Turns, then the turns between two rows, first turn first; the first pair answered
j360:
0.96; 0.81; -0.24; -0.13; -1.11; 1.44; -0.01; 0.98; -0.68; 0.09; -0.23; -0.36; 2.03 => 1.12; 1.10; -0.61; -0.23; -1.12; 0.76; 0.09; 1.14; -0.47; 0.13; 0.15; -0.91; 1.74
-2.06; 1.02; -0.66; 2.43; -0.30; -0.17; -0.04; -0.58; 0.92; 0.56; 0.33; 1.05; -3.10 => -2.28; 0.86; -0.16; 2.69; -0.24; 0.46; -0.13; -0.64; 0.76; 0.44; 0.01; 1.37; -2.91
0.02; 0.78; 0.88; -1.46; 0.38; 1.52; -0.18; 0.27; -1.62; 0.07; -0.18; 1.31; 0.11 => 0.37; 0.93; 0.70; -1.03; 0.82; 1.68; -0.35; 0.98; -1.60; -0.20; 0.17; 0.66; 0.36
j851:
-2.86; -1.72; 1.07; 2.29; 2.19; 0.03; -2.04; -0.09; 0.61; -1.40; 0.97; 1.06; -0.26 => -3.43; -1.46; 0.62; 1.08; 1.24; -1.98; -1.48; -1.23; 1.01; -0.85; 0.79; 1.55; -1.41
2.79; 1.09; -1.69; 0.16; 0.54; -0.51; 0.95; 1.52; -0.61; 0.92; 1.37; -2.38; 0.98 => 2.38; 0.31; -0.75; 1.43; 1.63; 0.97; 0.21; 2.08; -0.67; 0.27; 1.61; -1.99; 1.58
1.91; 0.33; -0.82; 0.25; 0.22; 0.39; -0.83; 2.82; -0.78; -0.35; 0.72; -1.65; 0.25 => 1.06; -0.43; 0.09; 1.21; 0.85; 1.24; -1.36; 2.75; -0.49; -0.74; 0.95; -1.04; 0.20
-0.05; -0.08; 1.20; 0.12; -0.04; 2.03; 0.31; -0.75; -0.34; -0.15; -1.22; 1.47; 0.63 => -0.39; -0.15; 1.16; -0.17; -0.28; 1.55; 0.38; -1.25; -0.20; -0.11; -1.28; 1.79; 0.16
j166:
-0.72; -0.85; -1.78; -1.40; 0.46; -3.17; -1.84; 1.24; 0.41; 0.69; -0.50; -0.40; -3.12 => -0.23; -0.50; -1.75; -2.20; -0.43; -2.95; -1.35; 0.59; -0.07; 1.28; -1.16; 0.03; -3.07
2.54; 1.26; -1.24; 1.28; 1.23; 1.76; -0.31; 3.16; -0.79; 0.05; 1.14; -2.47; 2.55 => -0.03; -0.27; -0.80; 2.89; 2.85; 0.44; -1.49; 2.83; 0.86; -1.05; 2.66; -1.72; 0.92
-0.40; 0.84; 0.18; 0.62; -0.51; 0.02; -0.61; -0.14; 0.32; 0.63; 0.42; -1.25; -0.99 => -0.53; 0.74; 0.36; 0.53; -0.70; -0.16; -0.59; -0.26; 0.35; 0.62; 0.32; -1.15; -1.05
-0.83; -0.90; -1.73; -0.23; -2.54; -6.09; -0.25; -0.21; 0.01; -0.06; 2.53; -1.94; -2.51 => -0.20; -0.50; -1.69; -1.23; -3.56; -5.88; 0.28; -0.96; -0.44; 0.65; 1.66; -1.54; -2.35

(two turns a pair)
-0.73; -0.85; 0.10; 2.63; 1.76; 1.18; -1.66; 0.84; 0.99; -0.19; 0.86; 0.06; -0.19 => -1.55; -1.03; -0.04; 2.32; 1.42; -0.16; -1.56; 0.12; 1.52; -0.15; 1.00; 0.52; -1.19
j851 then j360
-0.26; 0.77; -1.86; 0.45; 0.17; -3.50; 0.95; -1.27; 1.47; -1.25; 0.48; -1.05; -2.03 => 0.16; 1.13; -1.65; -0.66; -0.89; -3.23; 1.62; -2.11; 0.86; -0.49; -0.60; -0.35; -1.94
j851 then j360
-0.52; -0.68; 0.54; 1.27; 0.04; 0.33; -0.81; 0.23; 1.20; -0.46; 0.29; 0.01; -0.18 => -0.53; -0.52; 0.24; 1.00; -0.17; -0.55; -0.71; 0.09; 1.37; -0.43; 0.52; -0.09; -0.53
j360 then j851
-1.77; -0.31; 1.48; 0.49; -1.05; -0.18; -0.19; -2.68; -1.83; -0.01; -0.60; 2.50; -0.03 => 0.56; 1.36; 0.37; -0.78; -2.17; -0.15; 0.76; -2.04; -3.02; 0.77; -1.06; 1.05; 1.03
j851 then j166
0.84; 1.36; -1.88; -0.61; -3.77; -1.63; 2.89; 1.75; 0.58; 0.82; -2.18; -1.31; -0.50 => 0.18; 0.30; 0.01; -0.57; -4.12; 0.62; 2.88; 0.42; 0.10; 0.96; -3.76; 0.86; -0.20
j360 then j360
2.52; 1.06; 0.09; 1.26; 0.01; 1.39; -0.81; 2.66; -1.67; -0.45; 0.34; -2.31; 2.04 => -1.07; -1.44; 1.81; 3.10; 1.69; 1.29; -2.16; 1.47; -0.04; -1.63; 1.04; -0.01; 0.40
j851 then j166
0.55; 0.49; 0.69; -0.13; -1.08; -0.51; -0.65; -0.76; -0.27; 1.44; -1.82; 1.80; 0.67 => 1.18; 0.81; 0.42; -0.15; -1.07; -0.20; -0.52; -0.23; -0.58; 1.43; -1.80; 1.28; 1.13
j851 then j851
0.82; 1.09; -2.14; -0.10; -2.37; -0.85; 0.54; 0.25; 1.22; 1.73; 0.55; 2.01; 0.22 => 1.36; 1.27; -2.10; -0.09; -2.38; -0.03; 0.62; 0.51; 0.71; 1.69; 0.26; 1.98; 0.74
j851 then j360
-2.42; -1.49; 2.42; -0.57; -0.92; 0.07; -0.14; -2.85; 1.08; 1.69; -1.22; 3.29; -1.42 => -1.30; -1.10; 2.71; -0.82; -1.34; 1.66; 0.16; -2.65; 0.14; 2.14; -2.11; 3.29; -0.35
j851 then j360
-0.80; -0.47; -0.41; 0.99; 0.96; -2.28; -0.66; 0.04; 1.21; -1.02; 1.78; -0.75; -1.69 => -1.62; -1.11; 0.61; 0.28; 0.13; -1.84; -0.28; -1.53; 1.04; -0.51; 0.69; 1.09; -2.19
j360 then j360
1.27; 1.11; -0.65; -1.19; -1.71; -0.64; 0.74; -0.15; -0.70; 0.84; -0.53; -0.38; 0.22 => 1.50; 0.83; -0.06; -0.82; -1.43; 0.69; 0.58; 0.19; -0.96; 0.73; -0.90; -0.08; 0.95
j360 then j851
0.88; -0.15; -0.28; -2.80; -0.70; -1.14; 2.23; -1.26; 0.45; 1.99; -0.79; -0.90; -0.70 => 1.78; 0.04; -0.08; -2.62; -0.72; 0.21; 2.27; -0.64; -0.28; 2.02; -1.09; -1.13; 0.26
j851 then j360
3.80; 1.26; -1.77; -2.12; -0.43; -1.11; 0.66; -0.03; -1.15; -0.66; 0.13; 0.40; 0.49 => 4.06; 1.07; -1.14; -1.66; -0.29; 0.36; 0.53; 0.31; -1.56; -0.74; -0.19; 0.58; 1.07
j360 then j851
-0.61; -2.42; 1.86; 2.58; 2.01; 1.72; -0.82; 0.53; -0.20; -1.52; -0.44; 0.92; 0.72 => -1.39; -2.46; 1.16; 2.60; 2.34; -0.40; -1.07; 0.44; 0.74; -1.73; 0.53; 0.47; -0.27
j360 then j851
2.45; 1.33; 0.67; -3.19; -0.49; 1.10; 1.35; 0.06; -1.46; -0.10; -1.87; -0.45; 0.40 => 1.40; 0.48; 0.28; -0.03; 2.65; 1.06; -0.56; 2.65; -0.27; -2.09; 0.84; -2.31; 0.57
j166 then j166
-0.25; 0.08; 0.64; -1.34; -1.60; -0.92; 0.60; -0.75; -0.53; 1.73; -1.62; 0.75; -0.32 => 0.82; 0.24; 0.99; -0.48; -0.91; 1.26; 0.28; 0.50; -1.32; 1.45; -1.65; 0.15; 1.17
j360 then j166
0.49; -0.94; 0.16; -2.00; -2.29; 1.59; 0.57; -1.65; -0.78; 1.41; -2.53; 1.77; -0.22 => 1.35; -0.43; -0.22; -2.01; -2.23; 2.06; 0.62; -0.84; -1.20; 1.52; -2.50; 0.93; 0.51
j851 then j851
1.98; 0.87; -0.56; -0.01; 0.80; 2.42; 1.14; 1.98; -1.17; 1.03; -0.55; -2.00; 2.45 => 1.26; 0.41; -0.75; 1.24; 1.97; 1.58; 0.37; 2.76; -0.37; 0.27; 0.63; -2.58; 2.06
j851 then j360
0.57; 0.10; -0.35; 0.64; 0.84; 1.15; -0.31; 1.27; 0.08; -0.41; 0.34; -0.48; 1.02 => 0.00; -0.19; -0.50; 0.93; 1.17; 0.34; -0.54; 1.23; 0.67; -0.62; 0.86; -0.51; 0.41
j851 then j360
2.38; 1.52; -1.29; -1.02; -1.54; -0.09; 0.89; 0.84; -0.76; 1.15; -0.71; -1.38; 1.74 => 1.27; -0.17; 0.53; 1.39; 0.41; 2.76; -0.48; 1.58; -0.78; -0.07; -0.45; -0.48; 2.57
j851 then j851
-0.30; 0.50; 0.23; -0.12; 0.40; 1.63; 0.55; 0.26; 0.23; -0.77; -0.59; -0.31; 1.21 => -0.46; 0.49; -0.33; 0.28; 0.86; 0.78; 0.39; 0.74; 0.61; -1.09; 0.18; -0.96; 0.97
j166 then j360
0.28; 0.35; -0.05; -1.09; -1.61; 0.83; -0.12; -0.07; -0.57; -0.03; -0.36; -0.39; 0.22 => 0.51; 0.60; -0.50; -0.69; -1.09; 0.57; -0.34; 0.64; -0.43; -0.30; 0.24; -1.11; 0.44
j166 then j360
-0.38; -0.92; 0.48; -0.76; 1.81; -1.62; -0.42; -1.68; 0.12; 1.72; -0.34; 1.70; -0.42 => -0.11; -0.78; 0.44; -1.02; 1.47; -1.33; -0.12; -1.88; -0.14; 1.88; -0.65; 1.83; -0.17
j360 then j851
0.11; -0.07; -0.66; 0.52; -0.59; -0.38; -0.33; 0.45; 0.40; -0.26; 0.16; 0.09; -2.02 => 0.40; -0.02; -0.42; -0.02; -1.18; -0.03; 0.05; 0.01; 0.10; 0.08; -0.52; 0.50; -1.89
j360 then j166
2.03; 1.14; -0.95; -1.89; -0.81; 1.02; 0.34; -0.17; -0.74; 0.26; -1.40; -2.98; 1.56 => 1.28; 1.16; -1.96; -1.23; 0.08; -0.93; -0.16; 0.48; 0.28; -0.40; 0.17; -3.92; 0.69
j166 then j360
-1.17; -0.20; -0.07; 1.07; 0.13; 0.35; -0.62; 0.08; 0.04; -1.40; -0.63; 0.97; -0.93 => -1.31; -0.14; -0.23; 0.99; 0.02; -0.30; -0.51; -0.06; 0.17; -1.23; -0.51; 0.93; -1.35
j360 then j851
-0.09; 0.84; -1.26; 1.15; -0.16; -2.55; -0.91; 2.13; 0.67; -0.18; -0.16; -0.28; 0.38 => -0.33; 0.91; -1.26; 0.65; -0.58; -3.08; -0.62; 1.59; 0.80; 0.12; -0.40; 0.16; -0.05
j851 then j360
0.21; 1.72; -1.81; -1.07; 1.46; -3.35; -0.95; -1.60; 1.64; 1.11; 0.49; -0.58; -0.19 => 0.69; 2.02; -1.58; -1.86; 0.68; -3.01; -0.56; -2.19; 1.13; 1.61; -0.33; -0.08; -0.08
j851 then j360
0.66; -0.44; 0.78; 0.02; 1.26; 1.59; -0.27; 0.21; -1.06; -0.24; -0.70; 0.33; 1.05 => 0.55; -0.22; 0.06; 0.62; 1.95; 0.63; -0.63; 1.00; -0.72; -0.68; 0.20; -0.71; 0.90
j166 then j360
-1.39; -1.61; 0.88; -0.22; -0.14; -0.98; -0.42; -0.84; 2.40; -0.80; 0.47; 1.05; -1.17 => -1.19; -2.05; 1.51; 0.67; 0.55; 0.73; -0.77; -0.31; 2.03; -1.02; 0.41; 1.12; -0.27
j360 then j360
-0.74; -0.40; 1.13; 1.17; -0.63; 0.73; -0.58; -1.84; 0.28; 0.81; -1.00; 0.45; 0.81 => 0.17; -0.04; 0.87; 1.48; -0.45; 1.59; -0.63; -0.81; -0.12; 0.73; -0.95; -0.43; 1.75
j166 then j360
0.98; 1.05; -0.64; -1.50; -1.39; -0.55; 1.33; -0.39; -0.86; 1.25; -0.91; -0.14; 0.23 => 0.87; 0.46; 0.40; -1.07; -1.15; 1.10; 1.11; -0.42; -1.23; 1.12; -1.42; 0.65; 0.83
j360 then j360
0.77; 0.22; -0.57; 0.84; 0.41; -1.04; -0.65; 0.81; 0.42; -0.31; 0.12; -1.56; 0.44 => 0.10; -0.50; 0.05; 1.38; 0.84; -0.46; -1.04; 0.73; 0.68; -0.56; 0.13; -1.02; 0.38
j851 then j851
-1.46; -0.59; -1.04; 1.35; 0.76; -1.63; -2.26; 0.15; 0.71; 0.14; 2.15; -1.47; -0.04 => -1.21; 0.00; -1.58; 0.18; -0.33; -2.74; -1.64; -0.46; 0.69; 0.69; 1.78; -1.48; -0.60
j360 then j851
1.92; 0.54; -1.97; 0.25; -0.31; -1.12; 0.31; 1.67; 0.85; 1.02; 1.32; -2.73; 1.29 => 0.74; -1.17; -0.34; 2.25; 1.33; 1.17; -0.74; 2.06; 1.12; -0.03; 1.50; -1.62; 1.77
j851 then j851
3.17; 0.90; -0.46; -2.61; -1.49; 0.42; 1.46; -0.40; -1.82; 1.99; -1.25; -0.19; 0.19 => 3.74; 1.28; -1.59; -1.63; -0.27; -0.44; 0.98; 1.33; -1.46; 1.29; 0.34; -2.13; 0.49
j166 then j360
-2.40; -2.04; 1.14; -0.02; 0.04; 1.24; -0.69; -1.20; 0.74; -0.33; 0.09; 1.54; -1.14 => -2.47; -1.99; 0.88; -0.16; 0.00; 0.55; -0.59; -1.25; 0.93; -0.44; 0.24; 1.47; -1.37
j360 then j851
0.83; -0.48; -0.90; -0.05; 1.28; 0.49; -0.61; 1.28; -0.60; -1.36; 1.32; -1.30; 0.43 => -0.79; -1.33; -0.64; 0.03; 1.30; -0.69; -0.80; 0.25; 0.35; -1.54; 1.58; -0.29; -0.98
j166 then j851
-0.47; 1.17; 0.65; -0.92; -0.23; 0.65; 1.44; -1.80; -0.32; 1.86; -1.91; 1.35; -0.79 => 0.36; 1.38; 0.91; -0.47; 0.02; 1.90; 1.37; -1.01; -0.79; 1.81; -2.10; 0.92; 0.21
j851 then j360
2.10; 0.52; 0.22; 0.83; 0.01; 1.43; -0.25; 1.93; -0.93; -0.32; -0.59; -1.36; 1.90 => -0.55; -1.26; 0.89; 2.42; 1.47; 0.58; -1.39; 1.51; 0.59; -1.38; 0.45; -0.16; 0.47
j166 then j851
-0.93; 0.84; 0.92; 1.34; -0.17; -0.62; 0.09; -0.60; 1.30; -0.30; 0.82; -0.49; -2.35 => 0.24; 1.65; 0.92; -0.04; -1.68; -0.25; 1.01; -1.32; 0.34; 0.57; -0.49; -0.19; -1.94
j166 then j166
-1.92; -1.32; 0.54; 0.41; 0.75; -1.50; -0.73; -2.07; 0.78; -1.06; 1.18; 1.11; -1.58 => 0.85; 0.41; 0.16; -2.07; -1.74; -0.24; 0.98; -2.67; -1.33; 0.61; -1.07; 0.99; -0.17
j166 then j166
-0.43; -0.05; -1.27; -0.57; -0.68; -0.16; 0.59; -2.12; -0.19; 1.12; -1.46; 0.79; -0.51 => 1.22; 0.93; -2.10; -0.33; -0.41; 0.59; 0.65; -0.51; -0.78; 1.05; -1.04; -0.85; 0.78
j851 then j166
1.90; 2.53; -1.52; -2.44; -2.97; -0.46; 2.21; -0.31; -1.02; 1.60; -1.17; -0.43; 0.58 => 2.48; 1.65; -0.13; 0.31; -0.77; 3.58; 0.86; 1.82; -1.80; 0.43; -0.81; -0.76; 2.80
j851 then j851
-0.74; -1.04; -0.20; 0.62; -0.09; 0.91; 0.38; 0.80; 0.23; 1.10; -0.48; 0.09; -0.72 => -0.52; -0.87; -0.56; 0.80; 0.22; 0.71; 0.20; 1.27; 0.27; 0.88; -0.09; -0.41; -0.64
j360 then j360
-0.13; 1.02; -2.46; -1.55; 0.44; -1.12; 1.21; -0.24; 1.48; 0.70; 0.56; -0.28; -1.58 => 1.11; 1.67; -2.56; -1.31; 0.53; 0.12; 1.32; 0.74; 0.66; 0.76; 0.49; -1.14; -0.38
j166 then j851
-0.78; 0.01; 0.70; 0.15; -1.23; 0.02; 0.00; -1.73; 1.64; -0.77; -0.04; 1.94; 0.41 => 0.47; 1.14; -0.27; -0.98; -2.13; -0.77; 0.68; -1.50; 1.34; -0.29; -0.07; 0.97; 0.48
j851 then j851
1.06; -0.85; -0.24; -2.12; -4.07; -1.44; -0.35; -1.64; -0.38; 2.30; 0.98; -0.80; 0.65 => 0.93; -1.82; 1.47; -1.22; -3.62; 1.59; -0.68; -1.74; -1.03; 2.05; -0.03; 0.51; 1.60
j360 then j360
-1.91; -0.31; 1.67; 0.21; -0.60; 1.61; -0.68; -1.01; -0.02; 0.92; -0.51; 1.67; 0.67 => -0.89; 0.16; 0.90; 1.54; 0.78; 1.91; -1.20; 1.19; -0.16; 0.03; 0.90; -0.46; 1.68
j360 then j360
1.60; 1.48; -2.25; -0.74; -0.78; -0.59; 1.09; 1.09; -2.07; -0.09; -0.29; -2.62; 1.24 => 0.27; -0.43; -0.37; 2.00; 1.36; 2.38; -0.24; 1.87; -1.79; -1.31; -0.01; -1.61; 2.06
j851 then j851
0.46; 0.86; -0.14; 1.79; 1.25; 1.54; -0.41; 0.81; 0.79; -1.13; 1.96; -2.86; 2.52 => -0.79; 0.48; -0.42; 1.93; 1.56; -0.22; -0.69; 0.42; 1.77; -1.40; 2.70; -2.68; 1.37
j851 then j360
0.71; -1.24; -0.06; -1.56; -1.71; 0.14; -0.50; -0.42; -0.37; 0.36; -0.79; 0.21; -2.77 => 0.96; -1.28; 0.28; -1.38; -1.70; 1.09; -0.45; -0.30; -0.70; 0.45; -1.10; 0.45; -2.24
j360 then j851
4.27; 2.39; -2.20; -0.88; -0.46; 0.15; 1.48; 2.64; -1.74; 0.14; 0.24; -3.51; 2.76 => 1.57; 1.64; -3.30; -0.25; 0.61; -4.27; 0.72; 2.25; 0.76; -0.68; 2.56; -3.77; 0.01
j166 then j360
-1.52; -0.56; 0.60; -1.32; -1.20; -0.06; 0.56; -2.51; -0.55; 1.08; -1.65; 1.65; -0.55 => 0.82; 0.57; 0.07; -1.45; -1.27; 1.77; 0.99; -1.00; -1.81; 1.22; -1.98; 0.24; 1.23
j166 then j851
-1.32; 2.03; -0.57; -2.49; -1.78; -0.68; -0.33; -1.28; -0.49; -0.81; -0.24; -0.57; 0.43 => -1.52; 1.30; 0.70; -1.85; -1.56; 1.52; -0.62; -1.39; -0.94; -1.01; -1.06; 0.40; 1.10
j360 then j360
-0.53; 0.70; -1.07; 0.91; 1.45; -0.74; -1.42; 0.65; 1.34; 0.10; 1.37; -1.86; 0.09 => -1.84; 0.24; -0.45; -0.43; 0.16; -1.70; -0.79; -1.70; 1.57; 0.89; 0.19; 0.16; -1.19
j166 then j166
-0.34; -0.26; -0.07; -0.66; -0.79; -0.25; 0.73; -1.48; -0.22; 0.32; -1.36; 0.87; -1.01 => 0.48; -0.20; 0.21; -0.18; -0.40; 1.62; 0.65; -0.70; -0.95; 0.21; -1.67; 0.60; 0.20
j360 then j166
-1.69; -1.34; 1.92; 0.82; 0.17; 0.26; -0.56; 0.43; 1.14; -0.60; 0.71; 1.44; -1.39 => -1.78; -1.28; 1.51; 0.36; -0.13; -0.76; -0.48; 0.20; 1.34; -0.40; 0.89; 1.34; -1.89
j360 then j851
2.24; 0.89; -1.08; -0.40; -1.28; 0.36; 0.78; 1.03; -0.63; 0.70; -0.28; -1.74; 0.95 => 2.26; 0.63; -0.71; 0.12; -0.81; 1.21; 0.55; 1.33; -0.70; 0.49; -0.28; -1.78; 1.31
j360 then j851
-0.51; 0.93; 0.21; 2.57; 0.75; 0.71; -0.68; 0.24; -0.78; -1.09; -2.55; -1.12; 1.02 => -0.31; 1.66; -1.03; 2.09; 0.50; -1.42; -0.46; 0.53; -0.36; -1.03; -1.73; -2.22; 0.31
j360 then j360
-2.54; -1.20; 0.64; 0.96; 0.91; -0.48; -1.35; -0.10; 0.65; -0.77; 1.21; 1.17; -0.98 => -0.85; -0.06; 0.80; -1.66; -1.70; 0.08; 0.35; -1.63; -0.82; 0.96; -1.07; 2.00; -0.48
j166 then j166
0.51; -0.19; 1.66; -1.48; -1.22; 1.96; 0.32; -1.27; -0.77; 1.07; -1.85; 1.21; 0.70 => 1.00; -0.27; 1.47; 0.50; 0.55; 3.11; -0.61; 0.85; -0.79; 0.00; -0.61; -0.14; 1.82
j360 then j166
0.49; 0.21; 1.16; 0.13; -0.26; 2.12; 0.72; 0.00; -1.51; -1.23; -1.69; 1.17; 0.59 => -0.13; -0.24; 1.27; 1.16; 0.73; 2.17; 0.10; 0.59; -1.04; -1.90; -0.92; 1.06; 0.46
j360 then j851
-0.33; -0.37; -1.34; -0.14; -0.51; -1.67; -0.80; -0.22; -0.09; -1.73; 0.58; -0.95; -1.21 => 0.05; -0.07; -1.23; -1.03; -1.42; -1.55; -0.33; -0.90; -0.41; -1.15; -0.24; -0.56; -1.19
j166 then j166
